Look-ups in named tables: a row name and a column name give one cell, copied from the table.

sep:
,zipi,mam,pemovez,zor
gik,21914,25269,35733,28493
rirotob,21384,64010,27880,49556
lem,77034,87385,42442,67937
sabusim,24288,78481,45782,83644
zis,81684,62844,54836,45816
sim,39656,21850,45751,27721
sutolo,84909,54666,84918,61101

What is the zor of rirotob in sep? 49556
What is the pemovez of sabusim in sep? 45782
What is the mam of gik in sep? 25269
What is the pemovez of zis in sep? 54836
What is the zor of zis in sep? 45816
What is the zipi of sutolo in sep? 84909
What is the pemovez of rirotob in sep? 27880
Row with the largest mam: lem

remibuk =
           ses   rogi  togufuv
bomat    0.433  0.211    0.375
pepeto   0.469  0.215    0.396
tozaviv  0.304  0.660    0.536
diz      0.395  0.225    0.335
kasudu   0.254  0.509    0.570
nule     0.819  0.418    0.396
purufit  0.416  0.743    0.599
sezapab  0.631  0.716    0.570
rir      0.725  0.678    0.468
gele     0.356  0.326    0.483
beb      0.851  0.521    0.371
lod      0.754  0.661    0.440
dob      0.306  0.385    0.547
botokom  0.835  0.441    0.388

What is the rogi of lod in remibuk? 0.661
What is the ses of beb in remibuk? 0.851
What is the ses of lod in remibuk? 0.754
What is the togufuv of beb in remibuk? 0.371
What is the ses of diz in remibuk? 0.395
What is the rogi of bomat in remibuk? 0.211
What is the ses of botokom in remibuk? 0.835
What is the togufuv of kasudu in remibuk? 0.570
What is the rogi of purufit in remibuk? 0.743
What is the togufuv of botokom in remibuk? 0.388
What is the togufuv of nule in remibuk? 0.396

zub
          kozi   kol
nogodal   0.64  0.44
med      -0.70  0.34
benefo   -0.71  0.38

benefo, kol -> 0.38
nogodal, kol -> 0.44
benefo, kozi -> -0.71
med, kozi -> -0.70
nogodal, kozi -> 0.64
med, kol -> 0.34
Which row has the largest kozi? nogodal

lemivos =
         lisetar  gudibub  guku  kotuse  dak  fuviz  latege  nuri  lal
furubel      204      121   207     158  167    151     173   177  132
baf          199      197    39     156  204    159      67   144  143
mafo         124      153   132     143  210    129     155   181  184
zomu         158       90   162     134  204    168     152   203  212
supi         137      194   202     179  116    116     185   153  125
nema         149      147   170     147  226    218     124   150  175
kisupid      167      159   142     150  162    176     150   147  165
sabo         191      123    73     117  124    168     179   218  143
kur          173      180    89     188  129    109     133   128  144
luv          167      119   105     150  167    222     100   140  187
taf          197      124    96     165  244    139     197   172  174
nefisi       153      176   199     153  164    142     193   145  130

supi, guku -> 202
supi, lisetar -> 137
kur, lal -> 144
mafo, nuri -> 181
zomu, kotuse -> 134
luv, fuviz -> 222
mafo, dak -> 210
baf, nuri -> 144
furubel, latege -> 173
mafo, kotuse -> 143
kisupid, lal -> 165
Row with the largest dak: taf

Table vug
          rup    gaf   lago  rivop  kelose  rigam
bog     58.86  45.55  32.59  24.30   63.35  43.61
guful   69.66  27.07  55.23  66.22   34.90  55.91
gep     44.13  41.21  49.42  34.80   41.01  35.27
firi    58.51  41.61  41.46  55.11   46.09  55.93
sel     47.84  43.37  48.06  44.40   50.02  45.56
gofudo  40.17  45.83  52.61  55.20   35.82  40.67
dilosa  22.68  52.41  92.00  54.46   20.92  33.84
ges     52.80  38.39  39.35  41.67   46.84  56.78
fuz     43.29  38.28  46.37  51.30   36.40  47.09

What is the lago of firi in vug? 41.46
What is the rigam of sel in vug? 45.56
What is the rup of dilosa in vug? 22.68
What is the kelose of ges in vug? 46.84
What is the rivop of ges in vug? 41.67
What is the kelose of firi in vug? 46.09
What is the kelose of gofudo in vug? 35.82
What is the rup of sel in vug? 47.84
What is the gaf of bog in vug? 45.55
What is the rivop of gep in vug? 34.80
What is the lago of fuz in vug? 46.37
What is the lago of gep in vug? 49.42
What is the rigam of bog in vug? 43.61
What is the rivop of fuz in vug? 51.30

